128 stands for zero in the data rows.
Here is a table of points, one per row:
[158 110  81 174 122 186 134 148 139 103 138 128 148 120  99  90  81 147 150 153 185 148 110 181
 158  91 157 162 136 149 131 103]
[132  88  92 113  99 173  69 119 165 115  95  74 157 159 210 127 122  61 173 124 156 155 104  97
 168  94 126 107 103 125 166 143]
[114 145  94 110 145 145  90 125 137 146 104 132  75  88 112 184 160 134 144 126 124 105 168 161
 132 117 133  50 141 131  66 142]
[167 133 130 107 111 122 130 163 163 116 116  95 133 134 166 116  96 129 135 100  88  90 121 152
 199 115 167 141 105 104 163 131]
[139 107 105 103 115 191 141 133 158 162 118  97 111 196  87 148 128 130 104  97 152  90  81 111
  95 108 130 170 120  65  36 129]
[ 73 178 103 150 145  91 169 171 179 135 178 197 137 149 151 147 109 131 117 158  98 172 118 122
 118  68 142 130  77 123 109 102]
[ 96 124 151 128 163 168 110 164 120 106  90  79 128 124 103  87 107 109 109  97 135 109 129 146
  98 137 111 114 184 125 162  63]
[141  70 104 104 124 109 159 137 120 186 176 122 100 129 178 132 153 174 108 119 134 154 154 145
 125 117  97 134 135 129 129 148]
[ 99 171 107 120 117 121 109 132  87  75  95 145 164 111 150 137  85 105  88 181 176 146 133 154
 163 121  61 103 131 163 142  87]
[ 60 102 163 137  95 182 125 124 105 107 116 142 122 182 117 171 117 130 172 142 100 139 122 148
 115  89 107 178 202 146 104  93]
[ 96 154 151 154 158  68 143 127 108 136 107 133  99 154 122 114  84  62  98 142 157 119 104 112
  90 173 162 111 193 124 143 164]
[160 179 113 147 176 132 160  87 163 104 122 171 139 108 150 152 139  99 136 114 129  83 139 107
 110  77 115 110 125 152 113  92]
[122 146 106 189 147  74 155 117 127 144 147 128 146 136 136 129  82 191 134 101 167 137 133 108
 135  92 162  99 121 172 145 141]
[132 141 174 148 206 179 140  71 188 126 150 116 146  79 107 111 112 178 130 111 157 135 149 127
 137  87 109  76 111 133 118  99]
[157 125  95 111 107  93 115 144 159 150 113 133  69  57 132  98 131 114 200 115 153 147 137 104
 162 136  84 153 121 163 116 141]
[151 141 145 121 150 119 226 123 124  82  79 135 158  86 129 168  95  92 101 132 129 185 150 120
 145 106 136 137  86 147 124  90]
[173  92 159 109 203  81 101 104 135  84 218 160 140 179 103 112 141 118 162 185 112 155 115 133
 133 133 205 146 108 106 133 162]
[123 143 105  87 154 151 119 110  87 182 122 175 180 134  60 156 139 137  67 112  99  89 119 115
 122  83 160 138 109 122 219  97]
[103 177 176 135  97 148 171 116 130 136  94  91 142 137 100 124 125 147 152 138 121 105 128 108
 132 118 121 148 130  96 134  75]
[123 119  69 144 122  71  99 124 110  97 145 134 125  96 133  88 156 157  65 100 148 103  62 150
 187 153 108 186 115 149  76 159]
[170  86 146 135 170 138 118 104 134 118  54 151  63 118 131  97 170 149 160 131 182 190  71 150
 145 124 159  93 181  69 116 122]
[148 114 140 138 178 108 177 167  83 145 119 141  98 140  74 121 151  95  88 130 158 168 144  88
 120 116  93 167  77 154 136 153]
[109 163 121  89 126 127 111  92  99 140 122 120 147 113 135 144 143 197 176 162 107 121  94  69
 122 100 147 175 150 166 129 188]
[125 144 199 104 134 123 173 192 131 197 104 153 181 105 155 108 165 133 190 138 157  69 119 104
 168 152  99 104  87 160 103 153]
[113 106 134  90 166 137 161 159  63 175 108 120 113 155 120 195  97 125 157 108 123 107 126 144
 148  56 168 154 132 111 172  84]
[150 108 137 126 138 153  91 146 131 106 169 100 183 158 151 105 161 150 123  92 126 164 188 135
  91 164 101 155 155 165 138  74]
[131 156  90 121 124  93 158 124 128 159 125  64  98 145 112 115 147 125 129  98 179 133 147 187
 123  90 137 117 158  90 140  98]
[134 193 107 139 141 132  57 130 188 125 127  96  92 116 109 190 133 128 117 175 125  99 166  82
 142 137  87 157 132  52 123 146]
[192 141 119 153  37  80 119 119 125 134 114 137 153 115 101 115 203  98 156 111  81 141 140  93
 186 123 121 107 114  99 183 119]
[100 130  82 169 200  87  89 123 162 152 100  89 154 170  97 129 148 136 154  78 164 102 133 141
 117 178  97 166  62 175 143 118]
[ 94 120 105 121 115 100 141 190 136 118 126 122 166 110 113 134 137 103 164 119 101 115  65 159
 139 148 111 123 107 135 100 132]
[ 99  98 128 137 127 162 166 113 104 164  82 151 164 123 208 106 157 132 129 145 137 148 180  65
 122 153 137 175 113  98 142 130]
[160 158  99 166 112 171 148 136 167 125 163 139 147 197 145 191 152  58  93  90 153 145  93  93
  83 104 109 119 153  99 103 157]
[ 74  79  96 173  75  89 139 109 175 130  84 116 156 136  87 141 145 106  99 128 124 137 173 159
  89 107 188  75 128 145 133 201]
[176 184 152 104 142 137 111 186 120  84  84 152 154 159 100 134  70 137 145 167 183 156 146  89
  85 144 112 154 174 112 113 153]
[138  58 121  86 121 124 113 111 160 120 133 135 122  98  85 142 122  74 117 151 109  96 132  71
 130 135 118 184 163 169 132 124]
[136 162 121 109  96 118 135  67  72  54 120 121  83 137 130 164 150  92 152 118 107 149 101  96
 117 163 121 112 134 181 146  86]
[ 91  86 148 154 136  67 126 211 154 100 111 174 123 123 139 104 165  87 132 133 165  83 118  90
  73 107 173 121 139 151  79  66]
[ 98 123 161 140 117 182 179 104 131 109 120  83 150 179 132 105 192 175 125 165 134 130  87 163
 152  69 107  87 117 191 104 128]
[165 181 107 149 100 109  97 122  71 104 137 121 156 155 129 119 131 125  57 159 150 142 126  91
 134  69 118 130  86 120  79 113]
[150  87 121 140  49 124 132 137  68 140 170 145 102 120 145 182 123 126 117 156 142 128  97 113
 105 132 136 132  87 127 108  70]
[159  94  68  88 121 123 121  92 164 104 103 117 142 153 119  98 106  78 152 114  76  92 149 200
 119  52  67 145 116 153 149 166]
[167 172 125 123  66 141 114 152 104  78 140 144  90  80 106  84 168 168 155  67 166  87 106 127
  84  60 149 158 184  96 152 129]
[135 200 121 119 108 184 138 123 124 140 109 121 129 104  98 147 156 114  85 125 126  97 121 168
 120 202 146 107 100 152 107 187]
[148  86  80  93 135 187 117 197 135  96 191 147 137 141 151 109 165 144 104 160 111 103 132 113
 107 154 164 114 111 161 145 129]
[146 121 108 121 105 122 183 112 145 124 167 174 118 110 135 145 101 124 147 137 139  71  82 103
 142 165 137  61 111 122 115  90]
[124 116 108 115  84 138  56 146 147 149 108 137 133 130 152 184  82 158 133 125 169 115 184 175
 123 155 151 109  81 115  94 122]
[174  96 183 141  74  88 149 142 155 108 131 118 147 196 124 151  82 173 138  72 159 145  95 124
 155 199 101 124 159 128 168 136]
[142 152 106 100 131  87 127 137 137 189 101 151 126 132 164 107  97 116  99 146  78  94 109 184
  98 122 114 173 168 179 139 147]
[119 170 165 127 118 182  87 146 129 186 127  89  81 140  82  58 113 105  80 150 152 175 133  97
 182 116 181 105 108 146 102 144]
[178 132 155 141  94 134 164 117  78 135 112 131  77 206 110  96 158 147 140 124 127  94 196 152
 129 116 148  85 125 100 155 111]
[ 62 147 113  64  89 143 153 138 231  99 151 160 131 109 129 131  97 179  96 134 169 121 159 123
 179 150 162 116 178 107 175 110]
[154 147 148  77 177 113 181 122 137  82 148  94 142 140 166 142 161 165 114 119  97  85 182 137
 104 129 127 157 154 147 133 133]
[145  99 135  41 114 126 106 159  95 149 108 191 151  84  77  91  88 117 160  78  69 143 140 107
 119 100 126  88 113 136  69 143]
[124 149 136 198  81 143 136 123 160 105 101 179 102 130 148 129 116 123  72  83 121 125 166  89
 107 138 174 188 115 144 100 117]
[133  80 206 119 102  99  90 154 139 159 169  73 150  80 177 158 149 140 104 160 146 144 129 164
  54 113 103 130 126 116 157 107]
[150  81 106  82 183 114 103 140 167 127  63  48 118 123 127 171  93 146 104  75  58 118 108 111
 166 121 180 147 178 163  90 100]
[118  80 147 121 151  82 120  94 113  80  48 136 104 122 158 159 124 104 153  99 160 108 166 154
 123 145 123 136  83  70 116 175]
[117 138 171 166 134 155 102  88 115 163 152 167 131  87 197 148 163 152 150  72 121 167 130 131
 124 102 153 169 141 130  89 193]
[114 170 128 109 174 158  80 168 121 130 129 123 140 146 203 107 155 124  90  80  95 127 114 115
 102 164 163  75 108 105 142 111]
[120 143 158 117 110 119 142 111 177 127 205 132  48 102 129 149 109  69 103  93 142 156 175  84
 148 104 104 105 142 170 145 127]
[111 110 155 185 104  92 100  85 142 150 142  90 153 142 118 187 124  95 206 116  85 124 122 113
 150 181 121 107 153 121  95 113]
[122 111  69  98 128 117  96 143  80 161 166 134 165 140 145 136 143 184 128 100 135 170 145 129
 159 154  92 131 161  90  82 134]
[150 103 139 121 131 156 164 118 124 140 135 109 131 117  88 109 141 115 131 167 102 134 141 130
 130 163  94 146  94 148  87 135]
[115 143 143 163 129 150 118 134 148 210 107 136 113 173 118  61 117 144 150 169 129 125 112  76
 143  73  83 149 138 119 159 109]
[ 84 126  80  78 137 150 155  35 134 133 155 157 161  71  75 111 117 150 139 109 193 141  93 126
  86 137 130 126  93  96 168 125]
[161 161 111 167 142 142 129 137 160 178  96 128 142  85 127 127 128  93 122 165  54 117 106 160
 163 152 157 153 127  70 180 125]
[167 153  85 196 146 108 154 131 106 145 140 151 123 115 100 135  82 127 136 169 142  88  84 142
  55 137  99 109 187 131 181 151]
[124 130 135  85 150 145 110 110 169 131 168 200 128 177 153  89 187 103 129 128  84 151 125 165
 154 172  88 155 149 145 155 155]
[ 77 129 117 158 172 137  53 184 104  86 162 134 132 124  55 189 150 132 188 147 133 147 183 124
 120 116 106 123  97 124 169 176]
[169  91 162 162 132 177 140 118 165 159 112 140  80 100 124 182 179 149  94 118 174 209  92 187
 111 144 132 158 123 146 168 124]
[120  78  80 141 166 145  83  80  77 196 160 122 108 109 142 123 146 115 105 133 102 133 160  83
 115 145 137  78 181 151 144 101]
[176 113 180 104 136 103 102 118 125 131 149  78 161 109  98 141  91 178  88 140  91 159 117 109
 107 135 169 133  93 100 127 143]
[131 112 204 132 149 138  91 117 123  87 153  89 206  83 125 107 146 122  87 142  99  88  72 148
 116 125 110  83 164 107 109 163]
[137 146 124  93  87 120 141 164 142 128 139 127 158 105  88 117 128 108 203 115 115 177 112 131
 100 154 160 105 127 181 122 142]
[105  83 130 118 151 144 171 162  77  80 143 112  74 122 116 164  58 134  88 119 155 120  87  80
 150 138  68 103 114 165 162 196]
[ 58 140 141 155 117 136 106  97  88 102 114 126 126 143 100 104 114 123 163  90 109 185  64 161
 137 146 181 172 111 161 158  79]
[189 136 117 164 161 123 119 143 116  78 105 108 131 128 145 136 157 155 182 142 105  94 120  92
 142 145 149  61  87 168 129 117]
[129 200 176 108 112  55 137  91 110 154 173 112 110 157 105 100 137 122 121  72 140 152 155 144
 111 161  95 135 107 132  96 102]
[ 61  75 145 159 129 175 121  90 121  96 156 121  61 148 100  45  97 147 134 123 128  37 129 101
 139 132 133 134  79  76 144 118]
[106 132 136 116 120  78 103 111 121 110  73 177 107 180 160 101  83 161  82 115  98 178  84 112
 117  81  88  52 143 111 142 168]
There is one direction along which these points spread out most. Take the direction at right angles to it along which they spread out most. Go by this last direction. Where along it does each point below lie, from 0 to 99? The average is 50, and the first point in the table lies past the average. One standard deviation of the points above along it is 16.
[154 118 128 120 145 134 134  79 112  88 117 132 178  83 182  66  74  89 126 129 130 135 183 145
  92 156 147 145 113  71 143 101] 54
[110 127 117 157 110 136 172 119 122  84 127 125 119 130 119 128  94 191 142 149  49 156 196 126
 147 152 146 130 178 130 100 179] 49
[ 99 171 106  71 157 123 160 157 130 118 150 122  50 162 107 128 131 133 155 175 109 168  91 185
 132 141 118 104 118  77  96  56] 55
[ 85 120 128 141  97 155 125 162 154 118  74 130 114 122  94 142 149 168 112 127  75 130 155 167
  72 174  78 117  59 115 158 161] 51
[140 133 160 138  85 127 101  94 124 164 164  96  98 135 184 103  49 102 155 189 123 101 138 176
  77 117 140 157  82 160  81 152] 48
[ 86  86 120  88 112  75 186 135 142 134 144  42 186 116 138 124 156 108 124 163 153 143 131  77
 137 124 127 119 149  54 113 155] 50
[149 125 196 191  98 103  65 144 108 154 126 186 122 123 124 149 106 144  79 151 151 116 145 151
 190 127  96 114 133 141 115 108] 41
[108 127 170  74 142 124 118  73 114 137 119 179 154 170 119 175 163 104 116 160 225  72 147 184
 192 131 170 139 159 152 139 144] 57
[123 133  71 117 106 100 123  92 134 135  88  92 114 112 164  81 178 160 112 237 130 140 149  99
  90 169 155 144 158 143 120 102] 54
[ 93 157  99 172 134 142 140 187  65 110 175  80 115  68 157  82 165  64 129 128 118 137 155 180
 198  98 158 150 158 100 135 179] 56
[128  86 142 177 126 101 157 120 123 117 130 188 150 111 103 120 141 127 101 121  87 104 131 136
 151 137  63 137 157  85  70  59] 43
[160 135  90 164 158 195 162 129  80 176 156 141 161 136 157 112  64  96 167  92 115 127 144 121
 132 186 121 110 147 128 122 155] 46
[103 147 152 122 151 123 119 129 110 122 154 126  80  92 209 165 132 149 135 115  88 119  62 131
 113 139 115 161  94 103 168 149] 49
